rotation ticks, each row followed by its count of ticks
The counts run from 0 to 386.
[156 146 138  69  88  95 119 144 134 161 133  78 139 140  81  95 107 159
 114 134 161 130 136  91  85 149 141 114 163 146 146 114 141 149 127 111
 148 165 128  67 144 138  78  96 131 124 128 141 155 107 133 105 106] => 289
[146  95 158 104 141 108  79 139 169 109 161  86 147 115 152 126 108 171
 133 150 120 178 110 122 118 134 104 128  96 110 146 111 142 140 102 126
 175 155 115  89 122 125  76  94 135 155 120 125 153  80 118 143  82] => 349
[151 139 106  83 121 114  86 143 163 112 138  87 138 112  95 122 124 176
 129 129 169 122 145  97 105 151 141 107 143 145 145 106 146 142 105 126
 161 162 136  75 143 119  88 111 150 174 115 129 189  97 147 106 107] => 181
[151 129 149  94 114 100  86 153 153 139 154  84 155 144 139  99 112 190
 132 141 156 143 129 110 116 152 128 139 157 133 132  98 162 123 123 131
 146 156 133  69 138 144  59 109 154 147 122 124 181  93 126 118 119] => 292
[106 121  84  69 142 101 114 165 138 130 118  64  87 128 134 156 133 136
 124 144 156 136 133  92 105 129 120 113 113 171 118 141 105 129  96  99
 131 151  95  89 147 135 100 109 136  98 120 106 168  87 143 140  91] => 320
[153 136 135  70  92 118  66 131 150 119 143 101 151  70  95 133 135 165
 128 128 153 152 121 130 100 142 134 122 130 130 148  79 123 149 130 131
 183 151 123  97 107 118 116  84 150 164 101 132 175  90 131 106  89] => 71
[125 122 102  90 120  87 117 145 118 137 141  68 100 136 131 129 146 163
 138 138 141 125 108 100 131 144 119 108 139 139 127 133 120 152  93 114
 111 180 107  55 157 105  93 123 143  69 110 102 154  77 148 149  97] => 217
[154 139 103  85 106 100  70 142 156 139 115 112 105 143 127 148 157 161
 138 157 140 157 141 155  93 129 131  73 141 162 143  96 110 100  98 111
 145 170  98 108 113 123 117  99 143 133 120 109 175  82 170 133  96] => 196
[137 124 127  70 141 132 107 119 162  91 136  88 111  85 113 134 120 168
 122 132 142 159 130  91 110 134 120 129  90 138 151 110 123 116 114 116
 187 176 139  90 129 118  94 112 144 149 108 114 178  75 145 131  82] => 125
[138 124 125  93 143 100 106 104 125 118 143  74  89 141 106 145 120 165
 133 145 130 142 130 101 124 140 124 118 110 132 146  92 158 138 116 117
 182 189  98  69 137  99  99 121 128 100 133  86 158  84 148 151  66] => 336
[146 142 144  83 111  98  99 151 149 153 146  83 148 152 121  91 105 179
 128 142 162 133 135 105 111 154 125 134 160 130 138 108 160 134 123 118
 151 160 126  68 138 144  54 105 153 140 124 126 179  93 129 114 118] => 291
[166 140 106 106  97  88  78 159 126 141 130  97 118  98 112 166 144 137
 154 167 138 148 115 166  98 124 125  85 123 138 144 112  98 165  83 135
 149 153  78 103 112 114 142  99 112 116 117 106 145  88 146 115  87] => 371
[142 145 134 133  95  82  93 165 108 142 155  55 142 135 133 150 131 172
 149 178 144 147 130 150 111 153 132 114 170 130 135  78 118 149 129 143
 154 148  92 102 101 121 117 121 121  89 139  99 163  98 109 124  88] => 381
[147 135  91  92 143 107 106 160 129 119 123  75  99 107 121 159 124 143
 147 171 165 125 127 129 127 134 110 107 103 143 154 124 116 126  86 121
 169 182  76 106 125 125 115 138 111 120 135  69 181  85 143 125  95] => 39
[151 143 147  71 103  99 106 154 140 160 137  81 145 142  99  81 104 164
 122 138 166 126 132  96 100 154 131 123 163 133 143 113 153 131 129 115
 149 166 127  68 144 142  67 106 141 134 131 132 170 106 126 105 113] => 290
[153 121 153 109 106 103  68 146 170 119 153  94 155 133 142 136 143 183
 124 155 123 186 130 134  86 148 133 118 152 135 136  67 121 120 132 130
 156 136 137 103 106 130  84  88 145 149 114 150 163  88 125 123  87] => 295
[151 135 110 102 120 117  74 167 137 114 139  84 145  69 133 160 137 154
 151 169 157 147 115 154 126 133 110 130 112 140 138 104 106 137  95 136
 171 146  92 120  98 125 123 109 138 144 113  90 179  83 125 115 100] => 368
[134 114 141  96 120 114 103 109 136 110 168  87 140 100 135 133 134 194
 143 129 117 150 102 109 149 148 107 143 116 129 140  94 127 129 122 119
 171 186 128  90 121 111 102 115 148 106 101  98 164  69 129 158  77] => 227
[145 157 139  94 102  77  96 166 108 166 127  76 110 153 169 129 132 153
 133 171 146 154 127 145 107 124 120 140 158 130 114 108 122 106 117 119
 118 143  88  83 119 133  85 111 152  81 136 105 167  80 136 132 113] => 205
[122 121 109  67  99  98  70 177 147 136 127 102 125  98 133 157 159 135
 124 146 142 165 113 138  85 120 119 115 116 167 117 120  99 133 104 103
 126 121 102 101 111 136 119  64 154 123 104 130 154  89 146 126  87] => 89
[157 102 165  99 138 105  86 134 155 123 160  85 145 124 146 108 104 174
 138 152 118 167 111 118 127 137 102 142 104 107 139 117 154 132 109 123
 170 165 113  78 120 126  62 103 136 139 126 112 155  80 113 142  87] => 348
[162 168 141  91  95 103  96 177 153 130 123  61 139 113 130 126 119 155
 122 160 177 164 147 130  65 141 147 126 154 138 130 103 106 122 120 130
 149 124 133 104 113 142  80 115 147 160 128 145 186  94 126  93 111] => 81
[136  95 158  75 132 111 114 115 158 131 144  84 123 144 122 130 114 158
 113 148 112 179 133 100 107 142 112 117  98 150 145 100 138 111 138  96
 182 174 112  93 116 141  83  90 121 114 126 123 145  95 125 155  64] => 122
[135 118 156 104 101 100  88 144 132 133 180  79 179 100 124 122 130 189
 142 135 134 146 103 119 138 161 125 143 152 120 148  92 130 164 126 138
 156 157 126  78 120 123 104 101 146 117 102 120 162  92 114 119  96] => 172
[151 126 143  86 119 114  97 184 146 141 130  67 150 110 136 134 101 140
 133 182 156 160 132 146 108 142  98 126 113 141 152 117 114 108 109 109
 180 149  91 139  97 165  93 110 115 138 147 105 175  97 104 120  96] => 365
[117 139 149  59 102  95 123 151 104 163 133  70 121 113 131 139 138 153
 116 152 143 143 119 110 115 136 111 150 132 158 119  96 118 122 146 104
 149 158  95 100 117 145 110  99 145  56 119  98 149  93 126 139  86] => 103
[141 151 127 125 114  85  93 187 114 130 148  37 135 121 135 154 120 163
 137 172 174 137 127 125 111 152 143 139 163 124 123 100 119 163 120 151
 140 127  99  91 124 123 105 137 135 108 140 106 175 100 109 103 104] => 379
[169 123 120  95 122 116  89 146 152 124 134 105 125 111 142 141 143 155
 155 176 128 166 114 162 118 129  97  93  98 131 158 111 101 110  82 109
 172 184  84 121  96 130 113 102 115 126 118  93 166  75 145 140  87] => 141
[136 108 129  72 114  99  93 124 160 150 137 102 143 138  78 130 115 154
 118 139 130 148 131 106  81 144 128  99 132 157 149  84 147 154 126 102
 173 158  99  87 117 139 107  66 123 134 128 133 148 112 132 110  63] => 177
[135 150  96  60  97 113 109 181 142 137 120  78 123  85 132 131 148 149
 128 143 174 145 127 120  91 131 128 107 145 165 124 144  71 128  88 111
 114 147 132 104 139 138 100 113 143 125 106 136 178  79 150 115 118] => 200
[126 119 110  65 125  88 103 151 127 150 119  95  89 136 140 154 156 137
 128 153 131 152 124 125 103 118 106 103 113 167 130 130 109 118  94  95
 127 164  76  94 123 132 112  93 137  79 121 100 151  78 153 153  83] => 318
[167 132 151 100 110  95 106 185 151 149 125  67 130 134 145 125  94 139
 126 188 141 179 138 150  71 131 110 114 125 130 151 124 101 135 102 112
 154 137  96 120 102 152  83 105 103 124 148 135 150 106 106 115  94] => 363
[129 118 122  96 119 102  86 126 135 132 152  93 145 129  92 144 127 188
 140 143 140 126 132 120 139 160 124 115 145 153 152  60 152 140 134 125
 182 178  96  88 118 130 117 106 141 123 118  87 168 104 127 123  80] => 281
